One turn moves every row onto another: examples first, then more rows asked
j871: [ 11  -2 -15   5  -8  20   9  -3  -7 -12   1   0   3   4   1  13   4   2
  -2  -9  -1   2   0 -10  12  -5  -4]
j765: [  4  -8  -5   9 -18   2   1   0   7   6  -1   4  10 -12  -1   6  17   8
 -14  -5   9  -8   3  -2   8   5   7]
j47: [  5  12  -5 -10   8   9  -3   1   5   4  -3  -6   6   3  14   1   8  -8
   4   1  -5   1   1  -3  -3 -17  -5]
j121: [  1  -9  -1  -2   1  12   6 -19   3   4  -9   5  -4 -10  -2  -4   7   8
  -7  -3  -1   8   5 -15  -5   4   1]
j138: [  6   2  11  -5  -8   7  -1  -3   0  10   4  12  17   5  -3  -2  -2   6
  -1  -5   4 -16   5  -5  -5   2  -6]
j48: [ -7  -4  -5  -9  -7   0  -1  -2   2  12   8   3   1   0  10   4  14  12
 -13   2   1  -6   2 -17  -6 -23  -9]
j826: [  5  -8  10   8 -20   7  -2   5  -7 -10  -2  -7  -6   9  19  -7  10   2
  -2   0  -7 -14  10  -1  -6 -13  -3]
j693: [-16   2   8   2   4   7   4   0   5   4  13  -2  -5   3  20 -13   3  13
  -8   1  -1   6   8  17  -2  -3   0]
j969: [  4 -11 -11   8  -2 -11  -2   3  -2 -11   0  15 -11   6  14 -10  -3   7
   1  -5  -5  -1   7   0   3 -15   8]
j249: [ -8   3   5  -1  -2  14  -1   1   3 -20   4   7  -7  -5  24  -5  -1   7
   2  12  -6   7 -11  -1  -9  -3   0]
j228: [-15  -1  -1   5  -8   4  10  10   6   6   5   0   6   4   9  -5 -17  14
  -2   4  -1  -5   3 -15 -10  -9  -1]
j369: [ -7  -7   3   5 -12  -2  -2   9   1  -7  18  13  -5  -9   7   5   6  21
 -14   9   9   4 -10  -5  -2  -4   2]
j46: [  7  -1  -6   1  -5   0  -8 -15  -4  14 -15   2   3  -1   9  -6  18   2
  -5   2   3  -4  -5   7   4   0   0]
j676: [ -3  -3  -3   3   3  11   9  -4  -6 -33  18   3   4   5   9  -1   6  10
  -4   0   3   2   0  -8   0  -1  -1]
j300: [ -4  -2  -7  13  -9   6  -3   8   2   0  14  -4  -5   1  22 -10  -3  15
  -9  14   4  10  -3  12   4   3   7]
j120: [  5  -2  -3   1 -10  14   6   3   3 -12 -15  13  -2   3   9  -3   0   9
  -7   3   1   6  10  12 -18  -9   1]
j184: [ 13 -12   0  11  -6  12  -3 -10   7 -11  -8  -7  -1  -4  19   2   7   3
  -2   2  -5  -7  -6  -5  16   1   2]
j690: [-20  -5  -6  -2 -12   7  -2  -2  -2   6  14   9  12  -3   7  -5   3   6
 -12  -3   6  -4  21   6  -4  -2  -1]
j229: [ 17   0  -9   7   3   2  -5  12   6  -8   5   2  -1   9  12   1  13   5
   3  -1  13 -11   4  10  -8  -9  -3]
j317: [ -1  -4  -5   2   5   7 -10  -4  -3  -9   8   3   7   2  10  -6 -11  -3
   2   1  -3   5  12  16  14   0   1]
j854: [ -8  -4  -2   8  -7  11  -7  -1  -4  -5  28 -20  -3   2   5  -5   0   9
  -8   5  -3  -3   7  -3  -2   2  -5]
j849: [ -3  -8   3  15   2   5   4   1   9   2   8  12  12  10   6   9  -6  14
 -15  -2  -1  -8  -4   6   0   0  14]
j681: [  4  -4 -18   0   0   2  -7 -11  -5  11   0   8  -5  -1  -1   4   4   1
  -8   0  -5  12  -6 -14  -2  -5   9]
j507: [ -5  -6  -5  -7   9  12   7   0  -4 -13  -5   1   5   6   5   0  20  -2
   1   4  -4  -5   3 -19   0 -11   9]
j899: [ 13   1  -3 -12 -10   0  -4  -9   7   8  -5   0 -12   0  12 -12  11   8
  -7   3  -2  -2  -7 -10   2  -3 -12]
j848: [ -5  -9  -5   7  -9  -5 -10  -1  -1  -2   0   7   3   8   6   5   0   5
  -8   6   3 -19 -19 -14  -8   1  -4]
j461: [ -6   3   4  11   5  17  -5   1  -4   0  24  -6   3  -4   7   1  15  13
   1   7   4  -3  -2   7 -10   2   9]
j256: [-12  -1  -9  -1  -3  23  -1  11 -16 -12   9   6   2   5  -1   4   4  -1
   7   5  -4  -2   8   3   5  -4   6]

j228 goes to j138
j693 goes to j46
j681 goes to j854
Where do these go?
j120 goes to j229
j765 goes to j369
j47 goes to j317
j871 goes to j676

